In the rows, 128 means zero.
One turn moves every row onto another: examples first, then more rows asked
Zabo: [135 123 119 151 121 123  81 147 140 124 133 116 165  96 161 112 148]
kape: [143 125 104 126 114 103  96 153 157 123 155 125 171 120 167 122 125]
zit: [137 125  83 123 189 157 106 101 156 115 150 140 159 129 158 130 147]
rotur: [165 117 104 140 140  88 123 123 135 123 134 142 137 119 125 184 139]
bapar: [169 118 143 162 152 137 123 126 126 122 166 143 140  97 106 147 113]
Funiz: [137 126  94 121 190 164 102 125 152 121 156 134 162 111 177 135 151]
suvo: [158 116 119 161 145 107 110 115 120 122 119 136 129 101 122 175 157]
vun: [110 138 118 156 118 111 104 149 130 105 150 127 144  92 175 126 124]
Nisok: [115 136 105 139 117  93 112 155 141 114 145 129 157 104 171 137 121]
dav: [141 127 115 137 112 119  92 149 150 111 171 129 154 117 176 110 118]
lur: [136 127  91 119 191 161 104 127 154 124 152 135 165 111 176 137 151]
Losar: [171 115 131 150 154 120 128 131 132 134 148 139 158 102  97 161 122]
vede: [136 127 125 152 118 132  81 146 139 113 156 123 152 102 173 105 132]
ropem: [156 120 132 173 142 127 107 109 113 107 143 141 107  99 134 161 145]
Toteg: [113 138 111 144 115 102 110 153 136 105 157 131 148 102 176 130 116]
mir: [108 135 117 158 122 107 103 150 130 113 133 123 152  88 168 130 134]
Vebam: [137 126  94 119 190 163 104 126 153 119 161 136 161 113 178 135 146]
vuma: [152 116 125 135 169 103 133 107 145 127 129 139  95 107 131 146 111]
Mumit: [151 114 126 138 170 104 132 106 144 127 126 139  95 104 130 146 115]
mobib: [137 125  86 125 190 159 105 100 157 113 151 139 157 126 159 129 148]
nir: [139 122 107 135 121 106  89 154 151 130 132 118 177 107 160 121 142]
let: [138 127  92 116 190 160 106 127 156 120 160 135 162 115 178 138 145]
tanu: [150 115 127 137 169 105 131 105 145 125 131 140  94 105 132 145 110]
zipab: [138 125  86 126 190 158 105 101 157 113 154 139 158 129 159 130 147]
savus: [167 121 110 138 133  96 126 119 135 110 167 151 121 128 138 179 116]
Sizi: [174 117 129 143 151 117 132 132 136 130 165 146 154 109 103 159 109]
Tebe: [136 127  90 115 189 159 106 127 155 123 156 134 167 114 176 138 148]
Mato: [111 135 107 146 119  94 108 154 136 117 131 122 161  95 166 136 132]
rizat: [173 118 137 151 149 128 130 129 132 121 176 147 144 107 108 152 105]
zifa: [139 125  85 123 190 156 105 101 158 114 152 141 157 129 159 132 147]
poget: [151 115 126 139 170 105 131 106 143 126 127 138  93 104 131 145 113]
tak: [151 114 125 135 170 101 133 107 145 129 127 139  96 106 130 147 113]
Zam: [162 123 127 158 135 120 116 112 121  98 172 150 104 116 144 163 121]
Lisuz: [137 126  85 125 190 157 104 101 157 114 150 138 159 127 158 131 149]
tir: [167 116 140 162 155 133 121 128 125 129 150 139 149  95  99 151 125]

Mumit goes to tak
ropem goes to suvo
Mato goes to Nisok
Now these:
bapar goes to tir
Vebam goes to Funiz
kape goes to dav

